One turn moves every row onto another: examples first, then more rows asked
fegat: [-15  -2 -38 -23   7  19  35  15 -26  11 -15  -8  15  37   0 -24 -10   8
 -22  12]
bezof: [-27  -1  18   5  15  38  10  -8 -16   8  18 -11  -2  13 -37 -69   7  13
 -24  14]
mivap: [-29  52  34 -25 -31  15 -32   4  23   0 -42  -3  11   5 -22  -9 -26 -28
  -4  11]
fut: [-24  24  -1  14  -8  23  47  13   4 -23  49  11  -4 -42 -31   4  -9  24
  23 -32]
Gele: [-48  11 -17 -10  27  22  45  19   9  -4  26   1 -21 -57  -6  19 -25 -16
  19  -9]
Kefan: [-13  24  38 -23  -9   1  30 -15  60   8  24 -26  35  13 -50  -8  14  -5
 -22   0]
rizub: [-32  37  56   0 -11  20  19  27  31   4 -18 -14   0   5  -6 -17  51 -35
 -24  42]
Doni: [ -8  26  23   8  -2  19  39  14  -8  49   4 -10  -5 -41  40  30   2   1
   5  48]
Nurof: [-37   9  26 -24  -9   7  41  31  15  -9  12  13 -11 -26 -26  66   5  -3
  -9   3]
melu: [-69  14  12   5  18  25   7  37  26   7 -24 -24  17 -22   3 -51  30  -4
   4   3]
Rido: [ -3  33  36 -11 -40  14 -44   2  33 -25 -13 -17 -15 -10  12 -32 -30 -29
   1   5]
bagul: [  3  35   6  21 -19   7  15 -11  82  -2  63 -12 -10  -1   3 -27  -3 -17
  -7  11]
siger: [-27 -19  25 -27  -5  -6  28 -34 -37  -6  -4 -18   6  -1  23  13   5  27
   5   0]
Niv: [  2  -6  31  18 -17  -5  48  -5  14 -29  26  -1 -40 -41  11  34  -9 -22
   4  -4]
zugev: [-19   4  24  -5  27  19 -20 -14  -6  13   9 -45  36   9  21 -47 -15  16
  10  -6]
bova: [-36  24 -15   9  12  19   1  28  36   2  63  -1  21 -25 -24 -40   2  23
  23   7]
Duto: [ -9  35  25 -21  -6  37 -38  14   5   1  -3 -20  -1 -29 -18 -51 -42 -18
   7  14]
Feziz: [-19  10 -18 -36  13  21  31  61 -17   1 -15 -21  18   5  20 -16  19 -12
  -7  31]
gemu: [-30  36  14   1 -11  19 -33  -1  -4  -1 -34  -7  13 -23 -16 -44 -41 -15
  25   1]
peb: [-26  40  16  14 -19  13  66   1  22  -3  11  11  11 -28 -44  34  -1   6
   8 -29]
Dakep: [ -7   8 -39   2  -3  10  31  36  17  -5 -13 -24  -8   2  64 -29  -1 -24
  -2  15]
dela: [-46  20   5 -14  17  -7  17 -22  16 -35  35 -14  29  -5 -29 -45  18  -9
  33  -8]
giku: [-15  58  44   4  10  16  -2  -5   0  44 -10 -14  36  27   4   5   6 -20
  -4  43]
Kunev: [-33   5  -7 -15  28  19  51 -13 -16 -15  35   5 -27 -38 -24  12 -28 -19
  13  -7]
fav: [-20  37  15  13 -15  11 -41   7  33  -1  29  -9  -2  33  62  -8   2  -1
   4  21]
rireb: [-26  44   8  11 -27   3  57 -11  42 -38  27   7 -17 -22  -5  23   3 -19
  16 -34]
mazus: [-14  13  13 -27   3  10  53 -54   8  36  -8 -30  -7   0  28  14 -21 -13
 -20   9]
Tid: [-18  55  28  -7  12  26  -5  -6  28  56  -5 -23  32  32   8   0 -11 -15
 -20  29]
Pibit: [ -1  43  10  15 -28  24  49   8  34 -25  63  13 -30 -28 -13  20  -5  -4
   3 -14]
mopon: [-33   1  11 -25 -11  11  43   2  19  -2  17  13 -16  -4 -36  58 -17   6
 -26 -13]
pugof: [-12  14  38  15 -12  19   2  -3   5 -34  30  -8 -35  12  14 -57  34 -25
 -13  33]
vuvus: [ 19   0 -24   7  -5  10  37   4 -29 -15   7 -10 -16  23  36 -37  -4 -20
  -8  29]
nago: [ -8  -8   6  21 -17   2  44  -4  43 -10  22  -3 -39 -38  18  34 -28  -9
  -6 -22]
pip: [-16  42  20  48 -24 -24  24 -21  41 -23  25   8   8  -5   3 -14  25 -27
  32  17]
Gel: [-37  28   4  -8  -9   2  21 -12 -37  -5  19  19 -21  -2  44  28  14   0
  21  43]
pep: [-20  11  29   8  25  19 -25  16 -12  17   9 -39  38 -10  29 -39  -2  18
  23  10]
kir: [  1   4 -21  -1 -26   5  38  22  24  19 -34 -14   8  37  31   4  -3  -2
 -38  10]
deri: [ -4  33  24  25 -48  12 -46   3  12 -12 -15   8 -12  -8   4 -28 -38  -6
  10  10]
pevoz: [ -9  51  32 -11 -35  30 -40  19  11  15 -14   8   2   2 -33 -11 -34  -9
 -12  30]
tukap: [ 24   7  15  -9 -24   6  38  37 -12  -2 -14 -13   2  27  23   4  24 -16
 -29  44]
Tasof: [-22  35  31  29 -18  -3  21  26  39  23  13   6  45 -11 -44   9  26  17
   8  21]
mun: [ -7  41  30 -19 -12  30  63  15  37  -6  38 -10  -1 -33 -43  26   0  -6
 -11 -20]
Dufog: [-52  16 -12  45 -19  15  -3   5  54  -1  -6   1 -20  10  34 -46   8   0
  -9  -2]
Lisup: [-25 -12   9 -30  -3  24  10  31  13  26  22 -28  -3 -33  46  16  -4  43
  -8   9]
Fekat: [-32  24   9 -22   0  20  52   6  26 -40  40 -15  -3 -42 -21   0   0  -3
  18 -44]
Dimuk: [-30  24  11  30 -20  28  17 -11  36  37 -12   8  -4  39 -25 -24   3   7
 -48  16]
zev: [-16  33  26  10 -15  -1 -33 -22  11 -17  23  -6   0  48  50 -12   5  -9
   5  19]
lov: [-40  21 -21 -46  -2  24  17 -15  30  14  33 -11 -31   7  56  17 -17   1
 -17  12]

siger moves to mazus
pip moves to dela
melu moves to rizub
Now these:
rireb moves to Fekat
pep moves to giku
Kunev moves to mopon
tukap moves to vuvus
Duto moves to pevoz

One turn moves every row onto another: examples first, then more rows asked
dozan: [ 69 -25  22  30  16 -10  -8 -31 -13 -19   3 -42]
Biku: [ 60 -12  12  19  20  -8  -8 -48   9 -38  19 -38]
Kib: [ 44  -3  10  -4   1  -9   1 -60  11 -63 -10 -21]
Mit: [ -5   4  -7 -22 -13 -30  30 -59 -58  31  -1 -29]
dit: [ 86  24   2  12  31 -21   7 -64 -19  28 -34 -28]
nonem: [ 24  11  19  53   2   9  18 -35  -2 -36 -15 -58]
Lupor: [ 16 -12 -32 -30 -20  16  40 -73 -37  26   4 -50]
Gidob: [ 52  36  -3  40   9  15  33 -55 -13  12 -56 -55]
Dabog: [ 15 -14 -19 -32 -28   7  30 -87 -17  10  18 -67]
vaga: [ 80  29  -4 -10   7  -3  23 -85  -9  -1 -57 -23]
Rus: [ 48  35  15  -4   7 -20  12 -87  11 -48 -13 -18]
Res: [  0  -2  11 -21 -21 -43  20 -65 -54  33  -3 -46]
sotez: [ 39  -6   1  46   1  23  18 -25 -10 -18 -38 -59]
bofe: [  2 -21 -27 -43 -18 -21  15 -65 -29  21  -9 -42]
vefip: [  21    7   -4  -24  -28   -1   38 -100  -26   24   17  -70]
ton: [ 36  39 -22  22  20   0  23 -53  -2   6 -63 -33]
baneg: [ 42  13  11  49   6   4  22 -28 -27   6 -55 -52]
sudi: [ 21  57  -5  29  22 -14  22 -62   5 -12 -40 -32]
mumo: [ 53  37   3 -13  15 -31  10 -79  -4 -21 -46  -5]
tozu: [ 51  17  10  13  30 -28  -7 -62  13 -34  16 -23]
nomod: [ 86  20  27  13  -2 -10  24 -69 -35   9 -56 -34]
tizip: [ 50 -13  40  19  -9 -16   2 -44 -15 -54 -10 -32]
kog: [ 95  -5   3  19  21  -2   7 -50 -22  24 -32 -42]
Golo: [ 57  27 -11  -2  37 -29  -4 -70  15 -15  -7 -14]
kitoz: [-10   8  11 -10 -18 -29  32 -64 -54  13  24 -40]
pati: [ 14   5  20 -10 -31 -15  34 -87 -41  22  23 -72]
bel: [ -3 -24 -16 -24 -18 -14  25 -45 -54  21   0 -36]
pif: [ 18  38 -14  26  17   4  19 -59  22 -36 -24 -39]
mot: [ 17 -29 -27 -38 -26   2  24 -71 -27  23  -4 -59]
sebu: [  8  15  -1  35  13  -7   8 -33   9 -43 -23 -36]
muva: [ 89 -14  24  35  13  -1   4 -43 -24   5  -9 -52]
luf: [ 81 -19  21  13  -8   1  12 -43 -35  -7 -54 -37]
fup: [ 10  11  13  -4 -25  -9  44 -75 -59  28  21 -56]
vupu: [ -4 -15 -35 -37 -15  -3  28 -62 -32  11   6 -34]
Sipor: [ 12  -8 -15 -18 -26  18  42 -77 -33   9  29 -60]
balo: [ 76 -20  34  22 -16  13  14 -51 -21 -34 -21 -51]
Pomek: [ -5 -23  -4 -30 -21 -35  12 -53 -43  19  -3 -43]
pere: [ 77  38  -9   2  36 -19   8 -81   4  10 -19 -24]
risim: [ -1  13  20 -15 -22 -38  26 -81 -43  20  18 -54]
Mik: [  9  21  -6 -18 -20   0  47 -92 -37  19  26 -54]

Mit moves to bel
Rus moves to nomod
Now these:
nonem moves to sudi
Pomek moves to bofe
muva moves to tozu

One turn moves every row onto another: examples first, then more rows asked
beluf: [  0 -12  55  18 -46  -1 -23  -6  16  20 -16  13]
Fofum: [-12   0  50  36 -35 -11 -46  32   2  16   4 -15]
tuve: [ 35  25   2  -1 -34 -47 -70  20   0  24  26 -20]
Mogok: [  9 -10  19 -32 -13 -16 -70   7 -41  28  22 -17]
rak: [ 27  31  35  -7 -75 -20  23  29   7  23  10 -16]
Mus: [ 14   9  17   6 -21 -66 -49   1 -27  45  -3  -7]
futi: [  8  -2  -5 -18 -32 -14  47   8  -4  20  14 -12]
rebe: [  4  -7  39  -8 -17 -33  34   0  17  67   9  -7]
tul: [ -3   5  -3 -78 -28 -54 -37  15  32  16  16  -7]
numi: [-24   9  -3 -61   3 -38 -13  53  -1  17  -2  -8]
vaz: [ -4   1  43 -84 -32 -36 -32  23 -27  28   8 -15]
vita: [ 18   2  52  -2  -5  25 -34   9  11  41  41 -26]
Pag: [ -6  -5  46  37 -30  -9 -43  34   1  10  16 -22]
kan: [  4  -3  26 -14 -19 -80 -64  30   8  15   9 -13]
Gelas: [ 15   9   2 -71   2 -15 -32  34 -12  29  33 -35]
Suful: [ -9   1  39  41 -25  -6 -45  32   4  19   7 -19]
Fatu: [-14  -2  69  -4  -2   8 -33   3  12  57   0  -5]
lud: [ -4   2  46 -35 -32 -36  -1  36  73  36  15  -6]
fim: [  4 -23  24 -32  -9 -52  25   1  36  21 -13 -22]
zit: [  1   1  25 -43 -25 -15 -89  17 -17  23  10  -9]
kop: [ -1  33   8 -65 -13 -10 -39  14 -17  61 -12 -11]
Tave: [ 40  23  30 -18 -61  -4   7   9  35  47  40 -15]
Dovob: [  2   1  24   2 -15 -40  45  37   8  29   5 -22]
dib: [ -7  -6  -3 -58 -14 -58  -7 -15 -14  45   1  -4]
Tuk: [-11 -10  16 -35   6 -23 -75  17 -20  33   4 -11]
botoz: [ 28  24 -18 -59 -47 -27 -27 -13  -5  34  27 -12]
veseg: [-25   8   2 -34 -26 -25  21  30  43  20 -21   5]
Loko: [  8  45  -3 -63 -53  -8 -33  40  -6  17   7  -4]
gige: [ 15  -3  17  28 -15  18 -28  10  39  18   7  -4]
Zum: [  7 -37  50  12 -25  -9 -18  16  28 -10  22  -8]
sanes: [ 10  19  14 -42 -79  -9  13  24  28   0  13  -2]
Zugof: [ 28  18   9 -42 -43 -21 -12  13  71  12  -3 -22]
duro: [ -2  33  22 -13 -38 -28   6  56  55  23 -11 -11]
Bam: [ -4 -11  84 -23 -22   2 -44  22  26  23  29 -15]
Mudek: [  3  11   7 -49 -30 -28   7  19 -55  27  10  -9]
lofan: [ 40  10  19 -24 -57 -20  19 -25   9  33  -4 -20]

vita moves to Bam
Mudek moves to Loko
Now these:
Mus moves to tuve
tul moves to dib
beluf moves to gige
kop moves to Gelas
Dovob moves to rak
Suful moves to Pag
lud moves to rebe
sanes moves to veseg
Zugof moves to fim
zit moves to Tuk

One turn moves every row onto another: examples first, then more rows asked
Govo: [-14   2  -4  25  -4  47  33  82  36   6  35  -2  -8]
mov: [-32  -7 -18  23  11  38  13  63 -24  -3  -8  -9  21]
sito: [ -2  -5  -5  53 -15  33 -11  92 -15   3   7 -25   1]
binil: [ -7   3  16   9   3  53 -17  28  17 -17 -17  -4  -5]
bavut: [-24 -37  -1  36 -11  60 -15  46  36  -4  11  -1  13]
Keni: [ -2  -5  13  10   9  38   9  24  22 -22   8  -6 -19]
Guvi: [ -3 -10  -6  35  -2  26 -41  63  -3  11  -5   9  -3]
suse: [-12  54   4  60 -85  32  15  10   8  13  -3   9 -16]
tak: [ -7  15  -5  64 -66  -7  10   8  23  40 -38   2  34]
ganu: [ 29   0  -8  31 -70  46   5  32  41  23 -10   5  47]
Lari: [ -9  48 -18  36 -89   2  17  10  -8  10  -1   0   4]
mozib: [-15  27 -16  49 -63  -6  17   8  53  28 -32 -29  19]
Damo: [ -9  -1   6  46 -65  12  67  43  -5  55   2 -28  -1]
kug: [-34  13   4  41 -79  31  54  24  23  52 -14 -29 -19]
vizu: [-41   5 -14  65 -43   8  44  36 -26  40 -39 -20  10]
Kuv: [-30  55 -35  39 -83  30  12  30  10  32  -4 -18  30]
moke: [-18 -27 -12  30  -1  52 -21  31  41   2  14  -4  25]
los: [-36  53 -14  59 -76  59  17  10  19  23  -8 -18  16]
koz: [ -4 -35   3  26 -22  29  28  59 -21  -4  32  -5 -10]
Fozuz: [  6   4   4  23  11  31   4  27  35 -17  21 -16 -23]
forem: [-12   8  -7  12   6  39  25  77  30  11  26  15  -5]
ramun: [-39 -40 -10  45 -22  53 -20  49   6 -13  -6  -4   6]
sulo: [-15  13   6  65 -47  12  -9  41   1  44 -61  -8  18]
baver: [-16  28  -5  41 -77   9  28  28  53  42 -18 -40 -18]
Gunat: [-27 -20 -37  64 -73  39  27  35  -4  34  12   3 -35]
kov: [ -3  -5  -4  48   3  29 -32  75   2   4  -2  -9 -12]
kidur: [-26 -10 -26  32  19  32  14  53 -15  -5   7 -26  21]
vemi: [-18  27  -6  33 -49   7  61  36  53  48   4 -13 -22]
foge: [  0  17  -2  45 -37  70  34  15 -24  15 -36 -26  28]
gatur: [-21   3 -33  39  11  18  35  55  -9  -5  30 -23   4]
mada: [-26  -5  -2  52 -53  15  -8   5  55  33 -43   4  16]
venut: [ 17 -16   0  14 -12  30  25  38  12  13  53  -3  10]
Zolan: [-26  48 -11  41 -88  41  36  22  17  17  -3  11  32]
Vuva: [-13  11 -53  27 -45   5  31  -7  32  -9  -2 -12 -19]
pizi: [-17  40 -19  57 -91  25  -7   7  -1  28   3 -21  -9]
tona: [  4 -36  -5  22 -14  22  16  55 -11  10  42  -1   1]
gazu: [-15  33 -33  66 -35  19   0  36  12  11 -36  42 -20]
puses: [ 16  48 -21  23 -48  48  31  68  23  38  -6 -41  -3]
Mikud: [-23  27   1  65 -56  11  31  25  -3  57 -41  16  21]
buva: [-14   8  -8  11   1  39   2  50  46  12  22  33 -12]
tez: [-28  25  10  50 -61  25  54  17 -13  53 -32  -9  -9]
sufit: [  1  22  12  25 -44  13  26  -3  66  28 -23 -22  -3]

Keni moves to forem
baver moves to kug
vizu moves to sulo
Now these:
gatur moves to sito
suse moves to Zolan
Guvi moves to moke
Gunat moves to foge

One turn moves every row onto another: examples first, then more rows asked
tusu: [ 62  15 -26  44  39  -2  31 -22  36  -1  19 -37   3]
doz: [ 47  48 -33  49  16  12   0  -7  33  12  13 -30  32]
Des: [ 61  10  -2  10  39  21 -13 -49  -1   6   0 -21  18]
bidap: [ 27  -3 -25 -11   2  48  44  15  21  33  19 -24  30]
lomum: [ 38  37   5   5  34 -25 -22 -11  23 -23  26 -19  60]
kizak: [ 68  12  10 -19  55  22  16 -27   6  -5   4 -15 -18]
foni: [ 40   7   3  16  14 -13  62  28   7  -4 -30  14 -20]
gifo: [  9  31  13  12   4 -22 -19   6  10 -19   2   2  71]
Silu: [ 21  36 -35   6  28 -15  -7 -11  51 -36  40 -17  18]
tigo: [ 24  38  -3  21 -10   1  31  43   4   8 -37  21  10]
Feko: [ 14  38 -15  -9  -2 -27 -18  20  12 -30 -13  28  31]
bukif: [ 69 -18 -16 -24  11  21  32   4  -9  33  -7  -9  33]
Zigar: [ 45  23   9  -8  54 -26   8 -11  38 -34  40 -26  27]
Tifa: [ 22  54 -30  -2  13 -16 -27   8  35 -29  16   3  35]
Fotif: [ 51 -33 -19  -5   4  24  37  -8  -3  34  -1 -17  37]
zon: [  8   4  -6  -5   1 -40  13  13   7 -38 -21  33  11]
toma: [ 33  16  20 -28  39  35  42   5  13  -7  -2   1 -34]
Gituz: [ 65   3 -14 -37  15  33  34  21   1  31   0  -9  25]
muzuv: [ 31 -26 -24   3   0  39  42  -3  12  35  12 -25  38]
pufa: [ 56  -6  -8  28  36 -17  62  -5  22  -9  -2 -15 -23]
zovo: [-16  13  25   7  -3 -23  15  22  10 -25  -7  15  47]
rizi: [-17  19   6  19 -10  47   7  -6   4  12 -15   3  23]
Tobu: [-10  19  18  -9   7  47  35  15  12   1 -13   9 -13]
Roli: [ 20   5  23 -12  47 -27  42   8  38 -43  32 -12   6]
nugo: [ 45  11 -20 -29  10  48  39  27  17  33  13 -14  25]
mef: [  8 -16 -10   4  17 -40  34  -7  23 -47   4  12  -5]
zimo: [ 15  -3 -24   8  31 -29  23 -20  47 -44  34 -13  -2]
Fime: [ 28  59 -22  38  -8  15   1  27  18  16 -15  -2  36]
bage: [ 20  13  -4  30   7  34 -18 -38  -2  15  -9 -13  38]
Siput: [-11   0  30  -6  18 -23  46  23  26 -36   8   8  14]

foni moves to tigo
Tobu moves to rizi
Fotif moves to bukif
Now these:
zimo moves to mef
Zigar moves to Roli

